128 stands for zero in the data rows.
Some points:
[145,160,104,124,149,106,95,121,111,99,100,106,119,165,122,156,152,84,119,153,86]
[157,164,106,104,74,120,72,171,158,80,95,97,122,170,135,185,83,108,122,108,155]
[76,91,116,102,78,196,161,149,127,109,144,135,100,115,136,109,94,150,151,129,147]
[86,103,145,73,111,108,100,165,116,83,107,132,92,169,136,123,126,87,135,99,111]
[180,161,166,165,158,126,141,90,149,167,147,126,157,105,129,169,119,146,107,104,147]
[94,122,143,80,101,102,95,162,127,89,75,150,100,166,147,179,123,87,135,119,107]
[79,118,180,110,48,113,152,180,130,133,109,167,45,121,87,120,125,129,122,151,141]
[128,133,117,149,157,139,149,121,99,166,131,151,117,118,80,76,157,152,171,141,144]
[86,103,97,84,81,160,129,155,108,109,121,144,92,110,143,95,89,134,172,122,112]
[140,123,70,102,177,66,108,127,106,94,116,116,180,100,193,162,128,57,140,118,76]
[111,119,120,150,117,169,158,117,115,136,152,147,139,98,104,63,134,164,165,125,161]
[94,86,112,128,164,131,150,104,89,170,172,164,175,85,119,80,181,136,111,144,62]
[116,142,95,167,155,158,161,121,123,153,114,145,147,110,97,97,155,162,155,142,147]
[99,103,191,134,97,82,110,166,148,157,148,171,79,136,106,155,101,148,91,127,161]
[185,154,122,110,137,144,125,132,156,130,146,78,148,163,142,114,107,158,101,158,149]
[166,137,86,113,101,98,43,160,136,105,83,85,116,168,174,170,76,106,175,122,147]
[125,112,117,140,87,171,156,129,158,114,168,118,144,93,166,123,89,180,143,116,184]
[105,49,129,125,136,74,137,165,83,142,125,222,136,56,173,118,80,148,173,23,107]
[109,143,150,104,109,82,130,108,160,120,118,143,152,96,147,186,94,95,141,59,107]
[136,161,157,189,154,175,168,77,142,177,153,108,141,129,87,89,176,150,113,170,143]
[132,115,53,98,165,114,129,160,80,114,145,110,161,122,135,108,172,90,109,162,79]
[125,115,75,112,135,120,72,149,92,113,100,127,114,147,139,119,119,104,182,99,94]
[107,67,116,148,136,88,139,167,80,116,144,211,132,56,176,108,89,141,167,52,123]
There is one direction along which these points spread out most. How far along it is each point below, from 0 to 99? The average is 50, and the first point in the table lies past the average.
[162,143,60,108,145,120,95,146,108,99,66,64,89,173,127,134,144,98,150,124,117] : 66
[111,122,163,131,134,85,113,160,101,152,103,161,36,170,63,129,181,115,81,148,139] : 49
[114,150,175,156,123,158,152,93,170,136,175,124,181,110,115,134,131,158,88,147,130] : 32
[193,178,124,148,122,133,95,145,177,124,100,88,138,185,115,160,97,135,151,149,196] : 56
[94,131,143,63,111,142,136,110,143,62,124,127,110,122,130,134,119,77,122,125,89] : 59
[135,135,119,159,157,149,166,73,140,155,177,94,201,106,111,89,166,149,81,186,103] : 23
[160,147,95,84,140,104,100,159,115,86,75,99,86,180,123,148,139,84,136,122,132] : 69
[129,118,160,160,134,166,169,77,147,149,178,94,165,96,156,124,123,168,81,144,125] : 29
[120,114,86,90,158,117,76,138,89,105,93,127,136,154,150,128,159,95,129,115,79] : 63
[97,86,151,144,148,136,162,112,101,129,176,174,163,66,154,63,123,159,148,97,117] : 30
[139,122,158,161,130,168,168,57,162,134,184,97,178,123,146,95,140,165,107,148,127] : 27
[209,189,132,140,122,175,147,120,181,158,100,99,128,164,104,173,136,159,58,167,183] : 42
[139,128,196,181,114,135,157,126,127,194,146,131,86,142,68,99,156,175,93,171,172] : 25
[105,112,140,106,105,106,95,162,124,111,98,97,110,158,150,160,111,84,166,133,114] : 68
[154,170,165,180,162,156,165,51,160,164,155,124,128,134,92,146,170,137,77,158,153] : 26
[151,163,158,168,163,102,116,68,154,158,128,138,148,112,119,173,130,118,124,118,126] : 44
